Points and heights:
<85> (h) 88: [  2  10   9  -1   8   9   0  13  -6  -9   4  11  -7   7  13   8   4   3
 -14  16   3   2   6 -19]
<350> (h) 60: [ -1   0 -13   4  -3   0   4   4  14  16   0   4   1  -7  -8  16  18   0
   2  -1   1 -16  -9   5]
<286> (h) 86: [ -1   1 -16   8  -6  -1   5   1  10  18   2   6  -2  -9 -10  14  18   0
   1  -4   1 -16 -13   5]
<353> (h) 79: [ -3  -1   6  -9   5   5 -18 -11  -1  -4   1 -18  14   3   1 -23  -9  -1
   2 -10  -1   4  16  37]
<177> (h) 0: [ -2  -1  -3  -1  -2  -1   1   6   7   6  -3   2   0  -1  -5  17  12  -5
   1   1  -1 -12  -3   2]
<454> (h) 80: [ -1   2  -8   2  -4   0   8   5   7   9   1   6  -2 -10  -6  21  16 -10
  -2   5   2 -17 -12 -15]
<351> (h) 85: [ -1  10   9  -2  10   9  -3  12  -7 -10   3  10  -7   6  16   3  -2   3
 -12  17   0   3  11 -16]
<188> (h) 97: [  4  -1  -1  13  -2  -7  12  -6 -11 -10  -1  10  -9   9   8 -13 -13  10
  -3   4  11  21  -6 -23]
<425> (h) 53: [  4  -6  -2  10  -7 -11   8  -1  -6  -1  -3   6 -10   0   2  -3  -8   1
   6  -6   1  12 -15 -16]
<118> (h) 72: [ -4 -10  -5  -4  -2   0   0  -5  14  10  -1 -13  10   0 -10   3  10  -1
   7  -8  -1 -12  -1  27]
<484> (h) 59: [  4  -5  -3  11  -6 -10  11  -2  -6  -4  -3   8  -9   2   4  -7 -10   4
   5  -3   6  14 -14 -20]
<107> (h) 30: [ -2   2   4  -4   4   0  -3   9   5  -1   0   2   0   2   0  18   9 -10
  -1   8   0 -11  -2  -1]
<216> (h) 83: [ -3   1  15 -12  11   3 -11 -11  -6 -11   5 -14  10   0  11 -33 -21   7
   5  -5  -4  15  19  17]
<201> (h) 28: [  1  -3   9  -8   4   3  -8 -10  -7  -6   2  -9   3   1   5 -21 -11   3
   4  -9  -5   8  13  15]
<346> (h) 61: [ -2   0  -3   2  -6  -1   4   6   1   5  -1   5  -5  -4  -4  19  10  -8
  -2  -1   0 -14  -9  -9]
<268> (h) 65: [  1  -5 -11   2  -6  -2   2  -3   4  11  -2   1  -2  -3  -9   8  13   0
   4 -10   0 -11  -7  12]
<440> (h) 64: [ -4  -3   9  -6   4   4 -12  -5  -3  -3   0 -12   2   3   1  -8  -4  -3
   2  -4  -4   0  12  19]
<280> (h) 80: [  7  -7  -8   1  -8  -1   1 -13   0  11  -6  -6   4  -2 -17  -9   7  -2
   5 -19  -3  -4  -5  21]
<334> (h) 83: [-12   1  15 -10  12   6 -11   4   1  -8   4  -9   4   5   5   5  -4 -10
  -2  11  -2  -3  15   9]
<20> (h) 53: [ -8  -6   0  -6   1   3 -11   0  12   5   0 -17  15   0  -7   4   3  -2
   4   0  -3  -5   8  32]
<285> (h) 87: [  0  -8  -3  -7  -8  -2 -14 -15   7   2  -6 -20  20  -3 -10 -20  -9  -6
   8 -18   2  -3  11  38]
<472> (h) 39: [  4  -1  -1   4  -4  -7   6  -3  -8  -3  -3   6  -8   3   5  -8 -10   4
   4  -5  -1  11  -5 -12]
<31> (h) 99: [  2   4 -15   2  -5   0   8   5  11  13   1   8   2 -12  -6  22  21 -10
  -2  10   3 -19 -13 -12]
<200> (h) 58: [  1  -1  -1   9  -4  -7  10   4  -3  -3  -4   7  -7   1   4   0  -7   3
  -1   4   3  14  -9 -24]
<243> (h) 69: [ -4  -2   9  -7   5   3 -12  -3  -1  -3   1 -12   3   4   1  -4  -3  -4
   2  -3  -3  -1  12  19]
<7> (h) 75: [ -6   3  11  -9  10  10  -6  -1  -7  -8   1  -5   0   3  11 -10 -10   2
  -4   6  -2   5  14   3]
<354> (h) 65: [  2   3   4  -2   3   0   3   0  -9  -6  -1   5  -6   5   8  -9 -10   7
   0   2  -2  10   2  -9]
<47> (h) 87: [  3  -6 -15   9  -7  -2   6  -9   2  16   3   4  -3  -6 -13   4  14   1
   2 -14   1 -12 -16  12]
<458> (h) 83: [  2   7   6   6   5   1   6  11  -3  -9   2  10  -7   7   8   2  -5   9
  -8  18   4  15   0 -27]
<483> (h) 83: [ -1  -3   2  -8  -1  -3  -7 -13  -2  -3  -2 -11  15  -1   0 -36 -24  11
   6 -15  -5  18  15  20]
<4> (h) 27: [  5  -2  -1   7  -3  -8   9  -5  -9  -5  -1   6  -8   4   5 -13 -13   8
   4  -7   1  15  -6 -13]
<2> (h) 85: [ -1 -10  -4  -7  -6   1  -9 -13   8   2   1 -19  20  -4 -10  -9  -1  -5
   7 -13  -2  -8   7  39]
<109> (h) 88: [  3   4   5   3   2   0   0  11  -3  -4   3   5  -6  -1  -1  24  12  -8
  -5   8   2  -5  -8 -19]
<485> (h) 80: [  1   9   6   4   7   3   4  11  -4  -8   0  11  -7   7  11   0  -7   7
  -9  16   3  14   3 -24]
<104> (h) 86: [  1   3 -13   1  -4  -2   7   6  12  11   0   8   2 -10  -6  21  19  -8
  -1  10   4 -18 -11  -8]
<232> (h) 83: [  1  -4   0  -5  -4  -3  -2 -15  -5  -3  -4 -10  10  -1  -4 -35 -24  12
   5 -17  -7  18  12  13]
<80> (h) 80: [  8  -1   7   3  -1   0   2 -15 -12  -7  -2  -6   0   4  -4 -32 -24  16
   2 -13  -6  22   9   1]
<430> (h) 77: [  0   4   2  -1   0  -1   1  10   0  -2   2   6  -4  -3   0  24  12 -11
  -3   7  -1 -13  -7 -17]
<52> (h) 84: [  2   7   6   7   6   4   6  13  -3  -8   2  10  -8   6   7   4  -1   7
 -11  14   5  14  -1 -27]
<205> (h) 87: [ -1   1 -15   7  -6   0   6   3   9  17   1   7  -3 -10 -10  17  18  -2
   0   0   1 -15 -13   0]
<136> (h) 77: [  1   2  -3  -1  -3  -1   6   7   4   4   2   7  -2  -7  -2  24  14 -11
  -1   5   0 -17 -11 -16]
<89> (h) 85: [  1  10   8   0  10   6  -4  11  -6 -11   0  10  -7   6  17   0  -4   6
  -9  17   1   8  10 -19]
<270> (h) 27: [-2  1  6 -5  2  1 -4  6  0 -1 -1  1 -4  3 -1 16  6 -8  0  5 -2 -9  1 -2]
Bottom of the valley:
Which row is the lowest point of the valley that each row below runs down into?
<425>: <4>
<334>: <177>
<353>: <201>
<350>: <177>
<354>: <4>
<80>: <4>
